(in the rows, 128 means zero)
Each path below is one point turned by a fixed rotation once a step. After each direction that follows a path, write how fast that rotation turns it, in degrees a step (0 if it stays still).
Each turn is a multiple of 5 degrees from 10 to 175, or 0.
Each row of a path follows its step; steps can be skipped.

step 1: [136 121 115 132 122 134 136 127 126 122 130 123 137 123 122 123 123 128
 128 136 144 135 120 122 141 137 132 135 132 125 129 131 127 138 127 122
 128 125 134 114 138 122 127 138 121 116 127 135 133 126 129 129 127 126]
step 5: [131 123 132 124 123 124 123 131 128 132 138 122 124 124 131 123 124 119
 133 135 131 132 133 134 110 135 133 135 115 134 138 121 122 127 129 144
 125 120 126 128 124 134 136 121 131 118 129 137 134 126 136 123 118 132]
step 7: [134 131 126 129 130 137 130 124 121 110 139 128 135 126 133 133 132 130
 133 125 128 123 124 120 133 122 128 136 149 130 136 110 136 134 120 132
 133 127 120 134 137 134 126 137 131 128 124 119 129 130 129 127 128 130]
step 8: [124 131 125 122 124 134 136 129 132 124 119 131 131 129 119 141 122 121
 124 130 123 128 135 131 126 131 129 141 136 120 128 111 128 130 133 141
 139 115 116 125 128 131 123 129 127 126 132 116 124 137 133 137 121 133]
step 14: [125 130 130 112 132 120 142 128 122 129 131 135 121 129 119 139 130 127
 130 134 129 133 128 134 120 128 128 122 123 125 132 130 131 139 133 122
 135 135 119 139 128 134 117 132 116 123 125 127 144 134 135 129 130 131]
step 18: [129 119 145 128 130 128 124 122 137 136 130 133 134 139 124 133 125 114
 135 123 137 133 124 130 119 120 128 124 136 129 124 127 131 113 129 120
 122 128 119 115 127 115 128 133 123 129 133 126 133 120 123 132 132 121]
step 19: [125 128 130 134 124 133 135 120 126 134 139 131 130 134 135 125 132 130
 133 122 130 123 133 119 136 123 109 121 141 130 127 136 142 123 132 118
 115 124 121 126 131 126 120 125 129 133 130 119 125 127 131 141 129 125]
step 21: [130 123 135 124 123 121 119 138 128 127 122 129 131 126 128 128 133 129
 120 117 116 126 139 133 119 123 138 126 118 132 125 138 116 123 145 124
 125 126 120 124 121 121 131 123 129 130 125 140 125 126 142 127 120 131]
step 22: [129 130 126 130 120 130 120 128 119 125 140 132 131 117 141 132 135 130
 127 118 120 130 133 126 127 124 129 128 115 136 124 128 128 131 122 116
 122 134 125 126 124 119 124 136 136 143 124 142 127 119 129 117 130 123]
step 23: [118 120 124 117 116 131 124 121 132 125 141 124 134 123 139 139 116 128
 125 133 116 131 130 124 132 118 126 135 127 139 126 118 126 133 121 123
 140 134 135 133 136 129 125 127 122 135 121 128 130 126 122 123 136 122]
[129 130 133 128 130 128 129 131 126 127 126 129 128 130 129 129 126 129
 130 127 129 129 132 126 128 127 127 125 129 130 128 126 130 130 126 126
 130 126 128 126 128 128 130 131 128 133 128 129 130 131 128 126 129 128] | 95
[131 124 125 127 129 128 127 125 125 127 127 127 129 129 127 129 129 129
 128 128 124 130 132 127 131 128 127 128 127 128 124 131 125 129 129 126
 128 127 128 123 130 127 125 130 130 128 130 127 126 128 129 129 128 129] | 35
[128 126 125 130 131 126 129 129 126 128 127 130 127 129 127 127 127 127
 128 132 130 130 127 127 129 132 131 126 128 130 127 129 129 126 127 125
 126 129 129 130 125 129 131 129 124 128 130 125 130 127 128 130 129 129] | 25
[130 130 128 130 127 129 129 129 126 129 127 127 128 131 128 132 129 130
 129 129 130 130 123 127 129 126 125 128 127 128 130 126 126 126 131 125
 128 124 127 127 131 131 129 127 128 126 127 127 129 127 130 128 129 128] | 60
[128 127 127 126 129 129 129 128 129 128 129 130 127 129 128 126 129 130
 128 126 129 127 127 130 131 125 127 128 125 129 128 127 126 129 128 129
 126 127 130 127 124 128 129 127 125 129 129 127 128 127 130 121 125 132] | 65
[128 128 129 125 129 124 128 128 126 128 130 126 129 127 132 127 130 129
 126 130 127 130 131 127 127 127 129 126 127 126 130 130 129 126 129 129
 126 128 129 128 126 132 129 129 131 128 126 126 130 126 132 128 126 126] | 45
[131 129 130 128 127 126 128 126 131 131 130 129 127 131 131 128 126 129
 130 131 126 129 127 129 128 128 129 131 127 127 130 129 126 125 123 127
 127 128 130 127 125 128 126 126 130 128 127 127 126 130 125 128 130 130] | 55

step 1: [125 139 120 130 133 137 135 127 136 134 129 142 123 126 124 122 123 123
 124 125 137 127 127 133 124 122 125 118 123 132 127 122 136 127 134 123
 130 119 120 123 127 139 123 122 127 131 124 130 135 115 129 133 124 120]
step 3: [131 128 126 118 125 120 132 132 134 135 124 131 122 140 122 134 128 133
 130 133 128 130 127 128 130 136 140 117 134 135 136 137 130 135 137 141
 133 132 130 131 132 132 128 125 131 133 118 133 128 126 133 123 119 137]
step 8: [137 131 115 134 134 125 137 119 139 129 129 133 126 137 119 120 124 126
 139 132 130 122 131 123 124 124 129 134 120 133 127 132 134 140 126 119
 120 124 126 131 126 123 122 134 124 118 131 123 134 122 130 125 125 130]
step 10: [118 133 129 128 128 124 134 129 137 126 130 135 132 125 124 131 126 121
 134 134 128 132 138 132 132 125 138 125 129 132 128 131 127 125 131 134
 124 122 133 125 115 146 126 109 130 123 122 130 127 123 124 126 135 137]
step 12: [134 133 128 115 126 127 129 124 126 124 126 130 117 135 126 129 121 124
 148 127 132 134 134 125 121 129 140 119 128 130 123 133 131 127 126 122
 134 132 121 126 130 126 117 133 127 131 131 128 123 116 127 130 118 121]
step 13: [127 131 126 133 126 135 131 138 134 115 133 136 133 117 125 113 125 136
 120 125 134 138 124 121 120 128 129 122 131 136 123 121 135 129 136 132
 124 128 134 123 124 130 134 128 131 130 135 123 135 120 125 135 130 125]
step 16: [135 139 129 124 133 122 129 128 127 127 121 129 127 126 133 128 125 126
 137 121 134 125 125 129 124 122 122 117 113 116 127 126 128 126 132 119
 129 131 130 128 124 124 134 136 134 123 142 115 126 115 126 124 131 124]
step 18: [132 133 125 133 136 123 123 128 119 128 118 119 128 118 119 139 127 131
 127 122 124 124 131 115 132 134 137 128 128 126 133 129 137 122 138 127
 130 116 138 129 129 138 136 122 131 128 122 130 133 129 127 128 132 134]
step 19: [118 137 128 119 141 132 134 130 128 131 127 133 126 140 127 131 122 126
 130 137 131 123 128 140 126 122 137 114 122 124 136 128 129 137 128 129
 131 123 132 126 128 134 118 132 127 127 114 130 133 124 128 123 130 123]
step 23: [130 132 120 125 141 124 128 139 124 124 127 128 129 129 124 133 127 133
 132 137 131 125 128 129 133 131 130 123 124 128 131 131 131 126 124 130
 130 131 127 132 133 124 126 153 124 121 130 134 115 122 136 125 138 120]
[130 127 127 126 127 125 128 123 126 127 130 127 131 126 127 129 126 125
 132 128 127 128 131 126 127 127 128 128 129 126 127 129 130 129 126 126
 126 128 128 128 124 130 128 128 128 126 127 126 125 129 125 127 128 128] | 175
[126 130 129 128 129 129 128 131 127 129 129 129 130 127 127 130 126 126
 123 132 128 126 130 129 128 126 127 130 128 126 131 129 128 127 128 126
 129 127 126 129 126 131 125 127 128 129 130 128 125 128 131 129 129 126] | 80
[127 130 129 130 126 129 126 130 127 127 132 127 128 130 130 125 125 128
 127 127 129 125 127 125 126 128 130 131 129 128 129 128 129 128 128 129
 125 127 131 131 129 127 128 127 125 126 128 126 131 131 125 131 130 128] | 160
